In the rows, 128 means zero.
The same turns and mirrors carry the whole set onto itself, and each row onto the other rows of its family. Which rows share a family with each named row? Give them in list order.
These 32 rows form 4 families of 8 rows each.
liti: [ 94 105 105 101 147 161 137 111 158 126 115 120 118 142 137 149 118 114
 149 120 146]
neta: [ 92 115 129  95 154 164 121 135 147 139 115 135 101 151 138 137 106 137
 143 141 121]
kazaz: [131 171 148 111 161 127 116 101 128 110 152 161 130  96 137 143 124 142
 117 132 123]
zak: [114 112  94 124 143 141 142 138 132  94 146 157  92 132  98 117 120 124
 140 144 113]
Febo: [145 142 171 112 137 102 133  93 120 135 129 146 144 100 119 136 148 152
 125 122 146]
fisi: [134  82 110 119 127 127 135 129 135 109 141 134 120 136 102 122 139  86
 158 121 134]
ruk: [122 154 152  96 157 125 109  99 128 117 137 157 124  98 114 118 127 159
 113 138 108]
defe: [108  99 149 103 129 158 122 152 129 131 116 111 141 143 151 148 116 111
 157 121 125]
zura: [146 171 120 143 119 118 115 104 132 168 131 150 128 116 124 127 128 128
 110 137 147]
Pibo: [128  86  98 131 127 127 143 130 123  96 125 108  97 116 112 140 127 113
 149 121 134]
mevuk: [133  94 119 131 119 135 141 155 111  91 149 137 128 125 107 124 131  96
 154 121 121]
Zev: [104  91  93 140 132 124 130 134 127 108 137 133  88 127 101 140 123 133
 148 111 131]
kote: [101 107  94 126 145 130 139 132 151  93 146 151 105 135 106 114 152 113
 144 125 119]
mati: [100  86 112 108 134 153 134 127 147 137 125 128 132 142 150 142 123 126
 161  99 146]
kene: [121 170 123 136 124 125 125 128 152 160 127 147 124 128 121  92 125 138
 111 160 121]
tamat: [152 148 160 113 135 139 126 107 107 126 146 156 155  85 131 137 123 142
 132 110 119]
zumav: [112 105  75 123 144 134 141 133 144 101 135 141 119 146  99 120 133 132
 150 124 112]
pudi: [140 154 145 144 100 119 126 143 132 154 128 124 160 120 131 102 136 107
 123 140 128]
movus: [110 108 122  96 154 165 116 122 134 139 114 112  86 150 126 137 123 130
 145 117 129]
Vasoz: [132 165 135 112 156 131 130  97 120 115 125 155 137  83 125 139 128 147
 101 139 120]
Pesip: [127  88 107 123 121 145 153 131 131 104 132 136 127 122  98 111 150 101
 155 112 118]
Tepe: [137 161 153 146 111 112 139 128 144 146 122 119 155 103 134 125 124 120
 127 159 146]
sini: [137 137 174 105 132 118 108 117 109 112 140 136 163  90 126 127 137 134
 127 115 114]
Fodom: [120 167 135 143 131 118 135 135 136 170 128 151 132 117 118 108 122 158
 118 144 149]
faku: [153 167 115 150 107 113 122 114 134 152 128 135 155 109 146 131 131 138
 120 137 132]
Rege: [122 161 154 121 141 103 131  91 137 120 127 146 147 104 117 147 141 169
 123 131 128]
ranuv: [ 99 108 122  98 155 147  95 134 149 136 126 105  96 144 136 140 112 127
 140 131 131]
bevek: [115  91 127 105 127 159 107 140 134 142 117  94 131 132 135 140 109 135
 156 113 117]
bop: [135 136 163 127 131 114 113 110 112 130 148 168 153  81 137 139 133 136
 121 114 126]
rofir: [142 148 147 152 110 116 145 136 126 158 105 131 159 116 120 117 126 131
 126 156 131]
mipir: [120 161 140 151 135 101 128 137 141 158 121 152 128 132 123 115 128 135
 114 165 142]
Luzog: [107  94 132 119 126 148 109 134 144 122 126 101 124 143 150 153 125 128
 166 111 111]

The rest of the family of kazaz: kote, tamat, Pesip, ranuv, bevek, rofir, mipir
The rest of the family of mati: liti, Febo, zura, Pibo, Zev, faku, Rege
The rest of the family of mevuk: neta, zak, ruk, defe, kene, pudi, sini

The same turns and mirrors carry the whole set onto itself, and each row onto the other rows of its family. Which rows share a family with each named row? Give them in list order.
These 16 rows form 4 families of 4 rows each.
F: [136 105 128  91 121 116 155 133 183 126 109 141 114  88 142 146 112 131
 140  92 108 111 168 213]
E: [140  78 151 102 117 113 105 135 129 111 143 137 154 164 105 173 136 129
 109 104  87  91 154 165]
B: [196 106  91  93 134 112 145 110 114 116 133 159 146 131 110 163 132 119
 109 121 114  87 194 161]
X: [122  87 144 111 109 129 133 133 179 118 100 135 121 154 137 167 121 157
 125 102  96 100 124 154]
V: [195 116  94 135 133 124 108 106 114 103 126 154 135 123 107 115 119 110
 137  80  96  84 174 176]
C: [183 120  81  99 129 123 175 110 162 124  93 161 118 115 138 159 116 139
 125 120 124  96 170 153]
R: [135  67 153  90 126 112 108 130 131 106 148 120 141 135 127 145 136 131
 117  89  85 103 165 206]
Y: [189 129  84 139 131 132 130 105 149 111  98 156 116 106 124 113 108 122
 149  81 105  91 162 171]
T: [151  99 134  84 127 102 134 135 142 121 144 145 139  96 116 149 125 109
 127  94 101 103 195 221]
M: [119  74 149  97 120 126 130 129 171 110 114 117 116 127 152 141 124 153
 130  88  91 114 138 197]
G: [144 125 119 106 112 116 162 140 191 137  96 164 121 106 124 174 108 127
 134 108 114  99 159 173]
D: [173  72 114 100 131 126 121 105 110  99 129 133 142 173 128 158 142 148
 102 117  98  90 157 142]
Z: [177  94 107 140 131 135  94 101 117  92 119 135 131 151 121 110 125 133
 133  76  87  88 145 161]
U: [170 106  98 145 127 141 117 102 151 100  91 138 111 135 140 108 112 143
 146  78  95  93 132 157]
L: [160  87 103 106 125 137 150 105 159 108  90 135 113 156 155 154 125 168
 118 114 108  98 134 136]
P: [163 116 124  97 118 103 136 140 140 131 140 166 151 117  91 178 123 102
 119 110 107  90 192 185]

The rest of the family of D: B, C, L
The rest of the family of Z: V, Y, U

The same turns and mirrors carry the whole set onto itself, and each row onto the other rows of its family. Which rows share a family with each named row? Give them in list order.
These 18 rows form 6 families of 3 rows each.
lufu: [160  94 148 111  85 150 126 137 142]
sula: [158 126 142 129 109  92 141 102 123]
rovu: [176  86 158 130  95 141 123 151 143]
mul: [128  83 176 112 150 143 127 135 115]
tafe: [148 158 162 127 107 123 137 117 129]
bezib: [186  93 147 109 112 121 126 151 142]
ruz: [136 127 138 142  96 115 147 105 117]
rel: [125  93 168 127 157 131 136 137 105]
malus: [138 135 184 117 155 133 129 140 118]
Rar: [143 122 155 154 100 108 142  97 120]
zar: [170 106 157 133  83 123 107 132 152]
Pag: [130 122 171 148 123  99 120  98 123]
fina: [166  89 144 117 100 148 128 159 137]
kemu: [123 121 153 131 104 121 142  92 115]
fur: [148  84 187 126 147 127 103 147 133]
fupe: [137  86 183 138 157 127 130 135 112]
kage: [150  96 168 116 165 107 133 132 113]
Bime: [169 129 167 109 113 147 122 158 143]

The rest of the family of rovu: Rar, fupe
The rest of the family of bezib: sula, kage
The rest of the family of fina: ruz, rel
The rest of the family of Bime: tafe, malus

The same turns and mirrors carry the whole set onto itself, and each row onto the other rows of its family. Which rows share a family with each named row? Give them in list order.
These 36 rows form 6 families of 6 rows each.
Fuso: [125 140 101 153 152 132 129 157 110]
ber: [109 123 154  94 168 140 143 144 109]
geni: [135 128 118 164 129 136 138 117 117]
solob: [110 118 131  88 182 122 130 135 125]
gepub: [ 91 111 151 110 162 145 137 149  95]
rame: [114 116 134 167 130 146 129 111  93]
tenap: [103 138 156 169 141 144 138 124 109]
Nur: [140 129 107 157 168 123 111 110 124]
sesa: [101 122  95 157 135 128 129 146 105]
zofi: [126 136 124 159 120 133 136 110 102]
vemet: [104 119 124 106 178 100 124 150 131]
Gudis: [106 138 113 153 130 112 138 157 110]
madi: [ 94 122 168 130 169 126 127  94 113]
fusur: [107 111 151  89 171 123 139 113 114]
zin: [138 137 141 162 145 151 128 122  98]
Nunag: [128 129 101 157 134 114 125 100 118]
sop: [118 135  97 154 124 119 137 132 110]
munab: [111 120 154 106 168 119 122  90  91]
zivi: [ 95 132 148 102 153 126 140 143  80]
bola: [ 94 103 118 104 185 121 120 138 119]
lelu: [105 128 169 115 155 133 142 153 103]
damin: [119 114 157  95 178 136 130 113 119]
Por: [ 92 139 106 158 154 117 133 153 128]
pab: [125 131 153 165 128 129 131 107 102]
Mufo: [120 113 165 117 178 118 119 101 122]
burif: [135 127 102 162 137 125 132 114 126]
Teso: [ 83 123 121 119 182  98 121 125 132]
nevov: [103 113 138  86 171 117 141 129 118]
sov: [109 126 123 164 170 116 114  96 136]
menef: [130 131 104 161 128 131 140 129 119]
Peva: [ 75 134 151 124 154 128 145 152 105]
Sos: [116 110  99 161 152 119 111 101 116]
Nopo: [124 123 109 155 155  96 115 106 129]
vuf: [103 115 152  88 164 128 145 129 109]
dur: [ 98 123 116  96 176  98 123 128 104]
damip: [107  99 155 114 178 138 119 103 108]

The rest of the family of gepub: rame, sesa, bola, Sos, damip
The rest of the family of geni: fusur, burif, nevov, menef, vuf
The rest of the family of damin: ber, solob, zofi, Nunag, sop

The same turns and mirrors carry the whole set onto itself, and each row onto the other rows of its family. Which rows share a family with each named row? Give them in list order.
These 18 rows form 6 families of 3 rows each.
gub: [ 91 137 122  98 152 159 150 143  92 113 144 119 168 139 125 175 116 103
  82 127 109 100  94 142  92]
Gobem: [105 152 120 111 159 137 145 145 126 141 145 197 159 109 131  85 106 134
 104 114  95  75  73 150  98]
ker: [133 147 156 138 114 122 136 139 153 123 127 155 168 134 116 156  96  62
 121 107 102 131  84 144 142]
lov: [138 125 131 138 110 117 153 137 134 140 118 164 155 131 107 137  86  60
 129  90  99 136  94 144 130]
zodo: [115 160 118  99 142 164 161 123 109 129 134 108 166 127 141 169 104 101
 100 132 119  77  79 134  77]
selu: [106 162 140 136 150 155 155 144 116 134 120 175 149 116 127  74 106 135
 128 113 111  91 101 139  90]
Zaz: [150 143 141 150 108 116 167 134 156 137 124 146 150 128 113 142  99  70
 119  87 100 121  96 143 128]
fogen: [ 92 144 124 104 150 149 138 124 105 108 130 123 177 128 124 185 112 111
  86 129 123  96  91 136  93]
nedug: [111 166 118  99 142 149 147 143 119 147 133 194 148 110 113  77  93 127
 107 123  90  83  95 144  90]
Zimar: [123 159 159 126 110 131 167 128 137 137 130 140 164 106 110 134  99  48
 116  91 103 131 111 142 123]
zere: [111 164 133 112 143 146 151 131 114 152 135 188 161 116 119  78  74 129
 111 112  88  66  90 146 100]
topav: [101 144 136 122 170 141 129 140 116 134 138 197 154 124 109  85  93 132
 117 104 100  76  84 138 107]
lumun: [148 144 151 138 105 123 159 147 151 139 119 155 157 121 119 148 106  68
 129  93 122 126  81 138 135]
mef: [143 145 141 113 110 120 148 142 137 153 137 159 150 116  99 149  83  65
 123  88 109 136  95 147 142]
libus: [116 147 124  96 147 143 161 137  98 125 133 128 180 130 112 197 104 116
  77 128 118  88  96 139 104]
filab: [109 166 136 128 136 138 157 143 132 144 138 201 141 139 117  85  85 131
 101 111 100  70  89 157 104]
lisam: [116 140 115 110 150 161 153 146 109 131 150 126 161 138 118 196 111 115
  85 118 112  76  76 149  93]
bifu: [109 139 120  75 133 161 138 145  97 106 138 127 162 137 118 171  99 115
  84 135 113  86  89 155  89]

The rest of the family of Gobem: lov, libus
The rest of the family of gub: zere, lumun
The rest of the family of Zaz: fogen, nedug
The rest of the family of bifu: ker, filab
The rest of the family of lisam: topav, mef

The same turns and mirrors carry the whole set onto itself, and each row onto the other rows of its family. Which rows share a family with each named row? Give them in list order.
These 15 rows form 5 families of 3 rows each.
tibis: [132 141  68 116 120 134 118 103 172  98 131  99 142]
Dom: [125 127  64 122 140 107 111 120 139 113  99 133 153]
tomil: [119 109 122 145 147 155 147 127 148 137 111 130 159]
metu: [144 152 130  98 149 115 111 143 152 132 144 122 110]
gor: [170 137 110 113 149  95 140 127 161 123 125 114 104]
Kegav: [145 164 124  97 138 118 124 129 144 155 142 103 109]
Duv: [104 117 130 138 152 146 142 120 123 129 102 106 155]
Nep: [154 133  64 120 116 147 127 125 134 117 146 115 154]
nenov: [121 106 137 144 121 126 153 132 131 104 148 108 151]
fatil: [114 138  61 103 123 116 122 121 125 124 103 109 156]
Paba: [124 120 138 155 129 126 149 123 116 119 137  92 135]
loni: [125 148  71 115 119 120 122  89 143 107 131  86 142]
depeg: [131 130 121  82 148  97 144 124 162 152 123 138 145]
zifad: [128 142 122  88 147 104 151 132 155 160 103 109 126]
rima: [135 114 145 120 158 138 140  99 131 105 151 115 153]

The rest of the family of depeg: Dom, tomil
The rest of the family of Nep: gor, rima
The rest of the family of nenov: tibis, metu

